Each path below is one point turned by a fixed rotation once a step. After each direction that follows a path, write how fast that rotation turns it, in deg/step (0 if it stays still).
Each turn is a multiple of 5 degrees from 10 to 175, or 0.
Each row of a path follows its step; steps can be skipped.
Rotation 1:
step 0: [ -3 -20  -8  39   3  23   8 -11  -6  -1   4 -16  -5   1 -12  40 -12  12
   1 -20  -8 -17   1 -13   4   5  -7  33  -1  -7  -4 -22  14 -17  -9   9
   5  21  22  10 -21  21  47 -45 -12   8   7   1  12   1 -20  -7  -2   5
  18   9  16 -10]
step 3: [ -4  11   1  20 -16  11   2  16   8  11   9 -13  -6  -9  18  25  18  -8
   7  23 -30 -28   1  31 -13  26 -12  14 -28  20 -22  19  29   3 -22  46
 -24  -7  -3 -20  -9  13   5  12   5 -22 -15  16 -23   6  -5  -5   2  -5
  12  18   0   9]
step 8: [-32  12  -8   0   7   7  -9  -7 -22   2  -1   7  29  16  14  23 -14   2
 -14   7 -28  -5  17  -9   8  19  22  24  23 -21   0  -7 -15 -12   0  27
   7  18 -18   9  -7 -21  23 -24  19 -17   5  26  19 -36   7 -21   2  -9
  13   8   9 -33]
step 10: [-15   9 -35  -7 -40 -25  37 -13  -7  13  -7  14   2  15 -18  -2   6  -2
 -14  -1   2  21  13   7  -9  17   2  -7  -8 -10   9  -1  13  -8 -20  -8
   5  14 -11 -22  -3  13   8  -8  -5 -18  23  -2  31  -2 -30  10  -7 -34
  32  38  -8  -2]
step 27: [-24  18 -33   4  -4   1  -4 -10 -29   9  15  13 -20  10 -15   1   1 -10
  22  27 -19  17  -4 -14   8  19   1 -22 -28 -19  19 -11  -2  16 -13   1
  26  23   0  -8  -9  -8   4   5   8 -25  10  17 -17  -3 -56  -5   8 -27
  11  18   3  -6]
step 31: [-17  -8 -14  18   2   0  -9  -5 -18  15 -16  -7   0  17 -18  28  -1   8
  13   1  -9   6   5   0  22  -6 -15  51  13  -7   8 -11 -19 -14  -2  21
  42  -6 -21  15  -9 -17   5 -34  -6 -19   8  25 -11  -6  25  12 -31 -18
  15  -1   2 -20]
step 32: [ 10 -25 -12  24  -1   1   9   8 -19  13  -8 -35   2   9  -2   8 -16 -15
   4 -26   8 -17  -5 -30 -19   9 -17  37   9   3  -5  16  -5  -2 -16  20
 -18  13  12  -8  20   9   4 -17 -36 -27  -1  23 -23  -7   2  -2  16 -27
  32  11   4  10]
step 34: [  1  14 -11   0 -13  20 -19   1   2  16  -8 -10  10 -43 -25  13  19 -14
  -7  10 -33   7  -5  17  -1   5 -11  44 -14  18   8  -1  -1   1 -21 -14
 -23  17 -16 -14  -1  25  -4  -5  10  -1  -5  12  -2 -37  11 -19 -11 -21
 -11  17  -5  38]
[  1  -1  -2   5   3  -1  -8  -7   0  -3   5  -1   5   3 -11  -1   0   2
  -3  -8  -6   0   4   2   2   5   2   1  -1  -8  -2   5   2  -2  -2   0
  -4  -1 -14   4   2  -1   2   1   4  -2  -2   4   5  -1   5   3 -13   5
  -4  -3  -4   4]
125
[  6   2   3   0   1   3  -5  -1   2   0   2  -6   0   1  -6   4  -7   6
  -1  -2   5   7   2   9   1  -9  -1   1  -5   0 -10  -1  -8  -9  -1  -2
   5  -2   4  -2  -6   5  -3  -6  -4   5   7  -8   5   2  -4  -2  -2   3
   0  -5   1  -2]
60
[  2   0   1   4   3  -9  -4  -9  -4  -1   5   3  -1   1  -2  -3  -3  -4
  10  -3   1   2   8  -5   0   6  -1   4   3   8   0   1   7  -3  -5   4
  -2  -3   8   0   5   0  -4  -3   1   5   3  -3   5  -8 -12   3   4   2
  -3   4   2   6]
145
[ -7   1   3  -5   0  -2   1  -8   4  -4   4   2  -3  -1  -3  -4   4   6
   0   0   3  -1  -1 -11  -4   7   3   6   1  -2  -4  -5  -2  -3   6   5
   4   2   3   0  -2  -4  10   1  -7  -5   7  -8   8   1   6   2  -1  -7
   4   0  -4  -4]
35
[-3 11  1  1  4  6 -3 -2 -6 -5  0 -7  0 -4  2 -4  4  9 -1 -3  3  7  1  1
 -1 -2 -4 -2  6 10  0 -3  5  9 -2 -6 -8  5 -4  9 -6  2  4 -3  1  1  5 -4
 -1 -2  3 -3  4  3 -5  4  0 -2]
65
[ -2  -4  -1   2   0   3   1   6  10   0   5   0  -7  -4  10   2  -3   1
   1   4  -4  -5   6  -3   1   1  -4  -3  -2   2   2   4   4   0  -1  -5
  -3  -4   5  -2  -7   3   8  -5  -9  -2  -2  -1   1 -11   1   1  -9   5
  -7  -8  -3   4]
20
Rotation 2:
step 6: [  1  17  -8  39  -1  -6  -2  19   8 -15 -32  -4  -4 -19  23  -8  33  20
 -18 -15 -16 -33  -3   2  19  -6   1   5 -13  18  15  -4  32  19 -30 -22
  28  20  -5  24 -12   8  25   7 -16  28  -1  23  -5  -4  29  10 -27  -7
 -14  -1   7  -5]
step 11: [  4 -26 -26 -17  22  18  -4 -18  -6 -25   2   3 -20  21 -13 -11  16  21
  -7  11  33 -14 -12  -1  21   2 -13 -23 -13  33  -5  10  17 -21  -5 -22
   9   6 -16  -8   1 -23  23  22 -16  12   3  -3  -4  21  25 -24 -32 -18
  36  22 -19   2]
step 13: [ -2   5  -4 -23  -7   1   5   4 -20  -9   3   5   3  -5 -11 -10  17  18
 -44 -24  30  34   3  11  26  26  -9   4  20 -10 -29 -27  -7 -14  -2   9
  10   5 -26 -10 -19   3  19  11 -14  11  17  22 -17  11 -23   6  11  34
 -13   3 -38  24]
step 17: [ -7   5  28   3  -7  18  15  22 -17 -13 -29 -31  20 -24  41 -14  -3  -1
  15  -6  -1  13  11 -12  17  28   6  -8  26  -7 -20  25   7   0   0   3
   8  12 -18   8  25  33  12   4  -2  11  -9  17 -28 -13  -4  10  13  33
  -9 -29 -31 -15]
step 21: [  0   5  26   2 -27  13  12 -22  -1  -4  22  -9  18   1   2 -24 -19 -18
   1  25  -2  -7  16  26  10  -1   1  -4  32  27  -5   0  29  21   9 -32
   4  -9  -7  27  29  36  29   0  -3  28 -15 -14   1 -29   7  -9 -28  14
  11  -5  17  -3]
step 25: [  6  21 -28   6 -40   2   3 -19 -22  -2  -8  49 -21 -11   6 -11   2   1
  -8   9  10  -6  23  25 -10  28   9  11  21   5 -23 -22   7  30 -14  -8
  14 -34   9   1   1  -1  16  21  -8 -12  24  -6  16 -18 -13 -13 -22   2
 -28  -2  27  14]
step 26: [ 26   6  -4  23  -6  -7  10  23  12 -15   4 -15 -11 -28 -10  18  23  32
 -16   8  -4  -7  28   5 -14  23  -4  21  -7  24 -12  25  20  18 -17 -16
  20   7 -14   5 -15   3 -15  16 -30  28   0 -14 -15  -6  19 -28 -28   2
 -27  14  30 -13]
step 30: [ 13   6 -20  -1   7  10  -6 -27   2  13  16 -12  17 -27 -24   8   5  15
 -10 -11  39  -1  -3  -6 -21  38  36  -8  10  31 -39  12 -29  -7  10  17
   2   1  24  11  15  -5  -9  21  -1  20 -12   5   4   3 -11 -43   6  -7
  -9  11  19 -22]
[ 2 -9 -8 -4  5 -3  7 -2  6 -3 -5 -1 -4  4 -5 10 -9 -1 -3  0  4  1  6 -1
 -7  6  0  3  2  4  4  4  5  0  1 -2  3  3  6 -5 -1 -3 -4  3  7  1 -3  1
 -7  6  4 -2  3 -6  2  0  4 -6]
95
[-2  9  1 -7 10 10  5 -7 -1  0  1  3  6  5  1  2  5  2 -2 -5 -4 -2  3 -6
 -2  1  0  7  1  3 -7  1 -5  4  2  5 -3  2  1 -6 -2  2  4 -3 -2 -7  3 -1
 -7  2  7 -4 -1  0  1 11 -7 -1]
20
[ -8   1 -12  -6   5  -2  -5  -2  -3   2   0   6  -3  -3  -4  -1   0  -4
   8   0   4   0  -2  -6   1   1  -8   6   6   0   4   3   4  -2   7  -5
  -3  -9   3   4   3   1   2  -5  -2  -3   4   2   3  -3 -11   4  -6  -5
  -2   6   0  -2]
160
[  5  -2  -8   3  -1  -8 -10  -5  -3  -1  -1   0  12   6  -7   4   3   7
   0  -1  -1  -7   3  -4  -2   7   2   1  -2  -4   3   3  -4   9  -2   3
  -3   6  -5   8   2   7  -1   1  -3   9   1   4   0   2   1   1  -4   1
  -4  -2   0  -2]
90
[  8   3  -1  -3   0   0   0  10  -8   1  -3  -1   3  -7 -10  -7   0  -2
  -2  -3  -3  -3   7   2   1   3   6   0   3  -3   6   5   2   7   4  10
  -1  -8   4   2   1  -7   5   2   1  -7  -2  -6   3   4   0  -4   4  -3
   3  -5  -5   0]
140
[-2  0  4 -1  5 -7  1  0  1 -1 -6 -8  9  2  3  1  3  6  3  9 -4 12 -2 -1
  0 -6 -3  8  1  1  8  2  3  0  1  3  8 -6  1 -1  3 -1 -8  3 -7 -3 -2 -2
 -7 -1 -1 -2 -1  2 -8 -4 -5  2]
155
Rotation 3:
step 0: [  7  16   8 -17   5  18  -8  -2  26 -20  14  14   9 -17  11  -5 -14 -10
  -8 -32  16  11  -3 -11 -15  26  -6   8   9   7  19   5  -2  10 -47  -7
 -33   8   7  -1 -34 -19  -3  -1   8 -47  25   9   7  10 -29 -19  14  -6
  -9  -4  25   7]
step 5: [ 37   9 -13 -20  14  18 -18 -21  28  -6  -1  -9   8  28   9  -6 -16  24
  11 -13   5 -14 -10  17 -16   7   2  28 -16  34  -4  26  -8  18 -41 -18
 -15   0  14   8 -31  -7   9  15  20  -5  23  15  18  -1 -17 -11   2  -6
  -6 -13  -1 -21]
step 8: [-23  13  32   1   2  22  -2 -15   3   8  -7  22   3 -28   9   9   3 -13
  14 -35 -12 -19   1   6 -10 -13   3  -2  -4  20   7 -24  43  23  -1 -22
 -16  -1   9  10   6  -2  25   4 -20   0  -4  19  10   9 -19  32  15  -6
 -23 -40  26   7]
step 9: [-20 -10   0 -37 -29  -1 -24 -26  31  -1   0   8   4 -27 -15 -15  -6  -2
   4   4  -4 -14  34  34  11 -12  13  10 -10  -8  27  -1  11 -18 -31 -34
 -33   4  -7 -14   0 -25   6   9 -12 -22 -20   6   1  12 -12 -19  11  -8
 -11   1  -2   1]
step 11: [ 21   3  -8 -10 -12   3   4   6  32 -29  -1  -3  28   2   7   6  11 -43
  16  -4  32  -1   7  26 -18  27   3  10  -8  21  -4  -1  -5  18  13   7
   3  32  -7  -3  14 -11  -4  -7   1 -25  -1  27  26   4 -45 -27   7  11
  16   2  10   8]
step 23: [ 37   8 -17 -13  -1  14  -3 -20  15 -19  -8  11   7   5  -6   3   1   8
  -3 -37   1  21   0  24 -11  23 -16   6  -6  61  -9  -1   0  39  33  -3
 -11  11  17  -3   9   4   8  19  24   6   1  -3  24  -5 -13  -5  -1  -3
  -7 -26  18  -7]
step 25: [ 21   3  20 -12  14  24   0 -25 -17   6   4   3  15 -15 -14  -6 -14   4
   9   1 -10 -25  13  -4  13  13  10  15  29  22  26  22  13  -8 -33 -11
 -36   7  11  -8 -11 -19  15   1  -5 -20  -8 -20   2  -4 -16  12  23 -26
 -24 -39  24 -18]
step 27: [ 12   2 -12 -27  -9   5  -4   1  31 -24  -4  15  13 -16  -1  20   7   7
  30 -26 -19  -9  -1  25 -18  19   8   0  27   2   5   0   8 -18  -1 -12
 -30  -5 -12 -29   9 -29  23   2  -4 -18 -28  15  13  28  -9 -28 -16 -18
  15  29   1  10]
[-6  4  2  0 -4  0 -9  3  7 -5  0  7  3  4  3 -2 -5  0  4 -1  2 10  2  2
 -6 -7 -1 -8 -4  6  4  0 -2  0 -2 -5  3  0  5 -2 -4  7  7  5 -4 -6 -1  0
  6  0  6  3  1  1  9  9  2  2]
120
[ 2  3 -2  2  2  6  0 -3  0 -7  1  2  1  4  0 -9  4  8  1  1 -6 -1  1 -4
  3  3 -8 -4  3 -1 -1 -2 -6  1 -4  0  4 -4 13 -3 -3 -2  5 -2  9 -1 -6 -4
 -5 -3  8 -6  5  0 -7 -4  7 -6]
140
[  6   3  -2   1  10   0  -9  -2   5  -1   1  -7  -6   1  -4   0   6   3
   0   1  -5   0   1   5  -5  -8   6  -2   5  10  -1   0 -12   1  -2   8
  -1   3  -1  -2   0   5  -6   1  -2   2  -2  -1  -1  -5   1  11  -1  -1
  -6  -1  -1   3]
40
[-4  0 -1  6 13  6  1 -4 -2  0 -4 -1 -2  8 -6  6  2  1  5 -7  0  5 -2 -7
  0  4  5 -2  3  1  6  6  4  3  0  1 -4 -3 -5  6 -7 -5  5  6 -3  2  4 -1
  5 -1 -1  0 -6  1  1  0 12 -6]
145
[ -6  -1  -4   2  -3   0  -3   3   8  -4   7  -4  -2   5  10   0   0  -1
   8  -1  -1  -3  -3   0   1   6   4  -1   6  -3  11  -2  -5  -1  -2  -6
  -3   4   2  -3   1  -6  -1  -2   0  12   3  -1   2  -1  -4   2   3  -1
   0   3 -11  -9]
65
Rotation 4:
step 0: [  9 -26  45 -11  -3  15  15 -22  39  17   0 -23  18  -7  -7 -48  14   6
   6  -9  -3  -4  12  11   2  18  -7   5  22  -9   3  25 -10  21  22  32
  -7   7 -20  -9  -8   4   7  11  -7  -4  17   8  -9  -9   2  -1  11  20
   5 -15 -18   9]
step 4: [ -9  -5  -3   6  37  -6   0   6  16  13  -3 -15  22 -16  -2 -24   3  -7
   5   7   4 -20 -16   1   1 -19  -7 -35  21 -19  -7 -34 -35  39 -32 -29
   1 -11   4   3 -19  -9   0   8  11   8 -32 -10  11   4   6 -15  -2  11
 -27  -2 -13 -14]
step 9: [ -1  -4   6  18   6  34  15 -13   5 -16  32 -53  14 -13   1 -24   3  35
   4  -1 -20 -13  -1  -4   0   1  13 -13 -10 -14  14  -8 -20 -19 -21   2
  18  -6   7   9 -11   9 -23  24   8   4 -23  24  -6  23  -1 -16  -9 -23
  -5  -2 -17 -13]
step 17: [  9  -2  42  20  25   4  21   3  25 -16  14 -40  23 -30  18 -37   2   9
  21 -15   3  -6 -13   2   4  25   8   8  17  -2   7  -6  13  39  -6   5
  -3  11  -6  -8 -10  18   4   7  -6  -5   8  14  -6 -24   2   8  -4   7
 -15 -18 -15  -5]
step 19: [ 15 -13  31   2  -6  12  23  -9  20   4  22   6  31  26  -6 -21  15  -8
   8  17   5  -5   9 -10 -28  -5 -35  -2   3 -15  -7  13  -1  22  -3 -22
   5   9 -18   6 -20 -19 -26   9  -2  28 -33  20 -16   3  19 -23 -18   1
 -21   9 -11   9]
step 22: [  1   6   8   2  35  -5  12  -6  36  -1  10 -10  35   5   8 -18 -15  10
   2 -15   6  -1  22 -35 -22 -23  -1 -19  19   3   5 -14   0  32  -4  19
   9  -2 -11  11 -11 -18   6  34  27  -3 -21  -5   7  -2 -16   4  13 -20
   1  29 -20 -17]
step 26: [ -6  -3  11   2   0  27 -29 -15  15 -11  14 -58  -6   0 -25 -16  -6 -17
   9 -17 -15   3 -10  -5 -10 -11   5   3 -15 -11  16  11 -27 -19 -18   0
  34   6  -7   2 -11  -7 -26  -4   6   0  -5   6  -4  17 -15 -33 -12   6
 -19 -30 -16  -6]
step 34: [ -9   4  25  23  12  -3  16 -14  30 -17   5 -20  -7 -26  23 -26  15 -12
   8 -12   9   2 -23 -14 -38  -2   1  -6   9  -6  -1 -17  25   9 -22 -27
  32  20  -2 -13 -17  -2 -19   3  16  -9  -2  20  -7 -20  -1   1 -18   8
 -31 -17   0 -13]
[  0   4   0   0   3  -5   0   5  -1  -2  -5   3  -6  -6  -1   3   4  -3
  -2  -8   1   9  -5   1  -5   1  -3   6  -5   6  -1   8   5   4  -9   0
   2  -8  -1  -2   6   5  -4  -1   2  -3   2   4  -1  -8   0 -12  -6   2
  -2   7  -1  -3]
80
[ -3 -10   1   4   4   0  -1   1  -3   8   3  -7  -5  -7   2   2  -2  -8
  -1   1   5   0   0   0  -1  -2   3   3   2  -1   3   0   0  -1   8 -12
  -5  -1  -4  -4  -3   5   2   0   2  -4   3  -1  13  -4   7   0  -3  -9
   1   2   5  -4]
110
[  1   4  -3   1  -8   6   6   4   3  -6  -1   0  -4   0   2   5   3   4
   1   1   6  -1  -1  -5  -8  -5   2  -3  -5  -3   1  -2   5  -1   3  -5
   3 -15  -7   1  -8   3   0   7   4   4  -4   1   0   5  -8   6   5  -3
   1   2   0  -9]
25
[ -1   9   1  -7   2   0   1   3  -1   1  -7  -7  -4  -1   4  -1   5  -2
   4   5   7   8  -2   1  -1   7   5  -2   3   5  -6   1  -7  -2   4   5
   6  -1   2   0   2  -2 -11  -2   2  -4  -6  -3   8   6   4   4   3   0
  -9  -4   6   4]
135
[ -2   4   4   2   1  -6  -4   2   2  -1   5  -9  -4   0  -1 -11   0   6
  -4   1   7   3  -7  -4  -5   4  -3   5  -2   6   4  -4   4  -3   0  -7
   3   0   1   2  -3  -3   1  -7  -3   1  15   1  -3   8  -5   3  -3   3
   6  -6   1   2]
40
[ 3 -8  1  0  2 -7  1  6 -1 10 -1 -4  1  3  6 13 -4  1  3 -3 11  1 -2  2
 -2 -5 -9 -3 -6 -1 -7  3 -5 -3 -3  6 -5  4 -2  4 -4 -6  0  1 -2  6  5 -1
 -4  5 -3  0 -3  3 -3  1  3 -2]
130
[  9  -9  -7  -3  -2  -1  -2   0  -2  -4  -1  -3  -5 -10   2  -6   5   4
   0  -3  -4   6   4   1   4   1  -1   5  -3  -7   1  -2  -9   0  -2   5
   4  -3   0   5  -1   1   5   2  -1   2   1   3  -3   1   6  -5   9  -1
   2  -9  10  -6]
125
[  5  -1   3  -5  -1  -3  -2  -2   8   5  -6   0  -2   3  -1   3   6  -6
   3 -10  -3   1   1 -10 -11  -6   5   4   6  -7   3  -8  -7  -3   4  -3
   3   1   0  -6   2  -3   1  -3  -3  -3  -3  -1  -3   1  -3  -4   0   6
   5   4   1   7]
95
